Rotation paths and how fast each direction turns (degrees each step)
Each turn is a multiple of 5 degrees from 10 to 175, or 0.
Each row of a path follows its step; steps can be skipped.

step 0: [ 16 -31   5   1   1  -7  22   4   7 -13 -12  -7 -23   8   4  17   3   4
  -3   5  -8  -6   8  22   9   3  13   6  31 -17  -6   2  20 -18   2 -28
   2 -34]
step 1: [ 15  10  -9   3  -5   0  29   3   2  16   6  13 -29  15  20  -3  -6   8
 -14   0   0  -5   4  -8  23  -3  17 -12  13  -1  14   3  19 -21 -33 -20
 -20 -23]
step 2: [  9  10  -1  12   5   2   4   6  12  14   9 -15 -26  -6  -4  19   7  -1
 -42  -4 -11 -20  13   7  10   1   6   7  18 -10 -16 -19   2   0 -24 -19
  13 -34]
step 3: [  6  -1 -11   1 -24   4   7   0  -4  -9   2   3 -19  22 -11  13 -16  -1
 -17  27 -12 -27   5  26  23   0 -16   0   4   6  -4 -13  14 -20 -12 -28
 -18 -20]
step 4: [  3 -10  -7   2   6  16  31   1  -7  -1  11  23 -16   2   0  14  -1  -7
 -30   2 -14 -11   4  -5  30  10  -5   1  23  19   4   9  13 -13  -7 -25
  32 -11]
step 5: [ -1 -13  -8  -7 -13  -7  13  15  14  -9  13 -19 -16 -19  22  -4   3   3
  -9  10  -6 -22   3   7  23   9  12   7   3  -1  -2   4  17 -21   6 -36
   4 -41]
step 6: [ -7  12  -5  -3  -9   4  10   9  10  -6   9   4  -6  27  13  18  -9  -8
 -33  -4   2  10  30   6  19   3  20  -5  14   5   8  13   2 -31 -19 -21
  -9 -27]
step 7: [  1 -13 -10  -1 -19   2  21  -2  19  -1  17 -15  -6  -5  -3   3   5 -10
 -37  -7 -16  -7   0  -4  30   6  -6 -15   1  -6 -16 -27   5 -20 -33  -3
  13 -19]
step 8: [ 10 -11   0  14   0  -8   4   3  21 -13  -8 -13   0  27  -7  11   3  -6
 -19  -2  -8 -32   6  23  20  -3 -22 -14   5  13  -2  15  14 -25  -8 -30
   5 -20]
step 9: [  1  -8   1 -10 -13   0  35  -2  32  13   5  34 -18   7   9   5 -12   2
 -16   2 -16 -18  -4  -3  18  14  -3  -5   3  13  -5  13 -11 -26 -10 -19
  11 -17]
step 10: [  4  -4 -12  12 -13 -17  16   4  20  -4  13  -6 -16 -14  -4  11  33   2
 -22   1  12 -23  20   2  29  21  15  -7  11  -9  -3  10  -8 -16   7 -24
   4 -18]
Directions:
[  3  -7  -2  -8   7  -5   5  -3   8   0 -10   0   0   8  -1  -7   4  -2
   0 -10   0  -5   0   3  -2   1   3  -3   1  -3  -1  -1  -1   1  -7   6
  -5  -1] -> 45
[-3  4  2  1 -2  5  1  6 10 14  0  0  4  0  2 -1  1  2  6 -3 -7 -3  3 -4
  0  2  5  5 -3 -3  3  8  6  7  1 -6 -3 -2] -> 90
[ -3  -5   1   1  -1  -6  -7  -1   3  -5  -2 -16  -4   0  -7   7   3   3
   4   1  -1  -7  -5   0   3   1   6   2  -2  -5   0  -4   4   0   9  -3
  -3  -1] -> 140
[  0  -3   3   3   0   2   0   7  -3  -2   3  -5   2  -4   0   2   1   2
   7  -6   1  12   1   0  -1  -9   9  -5  -1  -5  -2   1   2  -8 -12  -1
  -2  -3] -> 65

step 0: [  6  -3  -6  -4  -3  25  16   6 -29   9 -14  13   8 -11   9  -2  19   2
  10  25  -4  -3  12  24  -6  13   1 -13  -2  11  17  11   3  28   3  12
   2  13]
step 1: [-13  -1  16  -1   5  10   7 -15  -6   8 -14  -4 -22  12 -15  19  -6  -4
  -6  24   7  -9  26 -18 -21 -18  10   1  -5 -24 -14   2   8   8   3   5
  19 -14]
step 2: [ 35  -6   0  -9  -1  12   4   4   1  -9 -15  -3  -1 -12  -7  13  -7 -22
  12  -3  -4   3 -15  -6  -1   0  -9  27 -19   2   3  -1 -13 -33   7  24
   8 -15]
step 3: [ 11   3 -14   9  -3   3  16   7  -9  26  22 -15  -2   4  15  -6  13   2
  15  11   9  12  -6 -10 -26   4   9  -6  12  -3  16  30  -4 -15  15   6
 -19  12]
step 4: [ -5   8   8  28  -4  17  -7 -11 -17   0  12  -8 -13 -25   8  11  15   7
 -10  17   8  20 -12   8  -2  -5  13  14  -1  -9   0  -8  11  17 -11 -16
  14 -27]
step 5: [ -3  -5  13  -3   8  -2   3   4   2  -1  13 -20   5   7 -28   7 -13 -14
   8 -18  -2   6  -6  -2  20  -1  38  25 -15   6 -19  13 -10  12   8  19
   5  -2]
step 6: [ -2   3 -16  -6 -10 -16  -3   2   8  -9   4 -14  22  -4   4  -5   0 -26
 -35   6  14  24 -14   3 -11   3  -7   5  19  -1   7  11   9 -15   0  25
   0  20]
step 7: [  0 -12   9   2  12  17   1 -23 -11  13  18  13 -12   1   1   1   7  -2
 -18   8 -10  24   6   8   6  31   0   0  18  24   8  -6   9   6  20 -24
  -3   6]
step 8: [-10   3 -17   7   1   2   8  17  -4  20 -10  -2  12  13 -15  39 -11  -6
   7  -7   8  11  17   1  18  13  10   0   4 -14 -12 -19  11  20  -9  -2
  24  -1]
step 9: [ 12  11 -23 -25  16  14  19 -13  -2 -13 -16  -9   1  15  -5  -8  -4 -10
 -19  12 -15  -2  -6  18  11 -15  14  -6  -8  -6   6 -12  -6 -11  -1  26
   4  15]
step 10: [  4 -34  -3  -2  -3  -1  17  14  -4  20  -3  11 -13   5 -10   9   3   8
 -29   9  -2 -12   6  13 -22  -5 -17  13  10  -2  24  19  -1  -7  23  -7
   4   4]
Directions:
[ -1  -1 -10   4   4  -2  -3   6  -6  -5  -5 -11  -2  -5   0  -8  -6  -5
   5  -3  -1   3   3   4  -5  -1   1  -6  -1   3   3  -3   0  -2   1   5
  -4   8] -> 115
[  6   6   8   2   5   0  -6  -4  -2  -4   2 -10   2   3  10   6  -4   0
  -7   5  -2   3   3  -1   6  -6  -7  -3  -6  -1   6  -2   1  -1   1  -2
   2   2] -> 145
[  1   1   0  -4  -5   1   4  -6   1  -5   4   0  -1  -5   3   1 -12  -2
  -3  -9  -2  -7   1   1   0  -4   3  -2   6  -7   1  -1  -6   4   6   8
   7  -3] -> 95
[14 -2  3  0  2 -8  1  7 -1  7  8  0  3 -3 -3  0 -1 -4  4 -1  5 -9  8  4
  3  3  0  3 -1  3  3  1  3  7 -2  0  1  3] -> 140

step 0: [ 17 -15   8   6 -13 -19 -24  -3  -6  -9  12 -20 -16  -8  -8 -18   1 -13
  -2 -20  -4  30   7  10  10 -16 -22  -3  21   1  11   8  -2   2  -2 -18
  15 -14]
step 1: [ 15   0  23 -26  -2  20   9  12 -17   7  -6 -13  -5  14  20  -7  10  -4
  11 -21 -19  16  -2   8  -6 -20 -15   9  16  -5  17   0  -7   3 -10 -25
  -4   5]
step 2: [  5 -13   6 -34  20  -5 -16 -16 -12   3   7   7   6  11   2  -3  -1  20
  -3   1 -20   4  11   7  18 -17   1   9  20  -2  25  -5 -11 -13  32  -8
  -7   6]
step 3: [ 20  -9   5  10  29  22 -27 -12   4 -19   2  -8   3  20 -10 -18  -7  14
  13  -4  -7  39  -2  -9   9   6   1  -2  16  -5   7  11   4   5   9  -7
  -7  -2]
step 4: [ 13  -8  26  -5  -1  -2 -20  -3  -8  -5  -8  -3   5  -5  12 -14  -1 -18
  22 -13  -7   5  -2 -23  -5 -23 -13 -15  11 -24 -12  18  14  -6  22 -13
 -12   7]
step 5: [ 17  -9  19 -19 -20  15 -24  -3   3  12  -4 -11   1  -4 -14 -11  10  -5
   5  -9 -28  -6  20 -12  -4   0  23 -12   2 -13  21 -12  -9   2   9 -16
  -2  19]
step 6: [ 13  -7  12 -15  11   5 -12  13  11 -25 -13  -5 -12  -4   0  11  -5  25
  20   0 -17   4  -6 -12  17  -2  16  12  11 -31  12 -27   2  -9  -2   4
 -16   5]
step 7: [ 29  -8  16   9  17  -9 -27  13  15  -3 -18 -19  10 -20 -21  -6  -2  -4
  -4   9  -7  -4  -2 -10  38 -14 -11   2  11  -2   1   9   2  -6   9  -3
  -2 -10]
step 8: [ 33  -1  32  13 -10   9  -4  22 -11  10 -11 -18 -19  23 -16  -9  14  -4
   3   3  -8   3   3 -10  -4 -32  10 -10  13  -4  -5  -1   2   8  -1   9
  -5 -10]
step 9: [  7 -12  14  -7  -6 -16  14  11 -15  -6 -25 -17  -1   7   2 -14   0   8
   3  -4   3 -21  -6  -4  10 -13  23   2  29  -6  14 -21  -9  10  31  -9
   1  16]
step 10: [ 16  -5   1   7  25   7 -17  16 -23 -18   1 -17   0  -6 -16   0 -20  25
 -22  -3  -9 -10  -2 -12   6   3  10 -12  25  14   9 -14  -6   7  -3 -13
 -19   7]
Directions:
[ 0  3  4  4 -1 -3 -1  7  2  3 -1 -2 -3 -4  1  4 -2 -4 -3 -1  7  1 -6  6
  1 -6  5 -1 14 10  0 -8 -5  1 -4  5  5  0] -> 35
[ -5  -7   1   3  -2   5   5   2   1 -11   0  -4  -2  -1   0  -2  -7   2
   5  -4  12   0   0  -2   4   6  -5   7   5  -7   2   1   1   4  -1  -4
   9   0] -> 120
[  2   4   1  -3   4  -7   9  -1   1  -4 -10   4   5   0  13   1   3  -2
   8  -3   0  -1 -12  -2   0  -2   1   4   0  -3  -4  -1   1  -3   2   0
  -2   2] -> 145
[  2  -2   6   2  -1   0  -7   6  -2  -1  -1  -6   0  -1   1  -2   0   8
 -11  -6  -8   6  -8  -5  -3  -5   1   5   1  -7   2   2  -4  -2   8  -1
   3   2] -> 0
[ 4 -3  6 -7 -3  1  4 -5  0  5 -3 -7  4  3 -6  2  2  4 -2 10  2  1 -5  4
 -5  7 -8  5  8  0  0  4  4 -4  1  8 -3 -3] -> 65
[  3   4  -9  -6  -6   9  -4   1 -10  -1   0   4   1   1  -2   4  -7  -5
  -2   1  -2  -4  -6   2   6   4   1   9  -1   0   5  -9  -1  -4   2  -1
  -4   3] -> 90
[  7   3  -4   7   5  -5  -8  -1   3   1  -1   7   1   0   0   2  -4   4
  -1  -2  -2   5  -1  -2   8   7 -12   0   2   0 -10  -4   1   8   1   5
   0  -2] -> 95
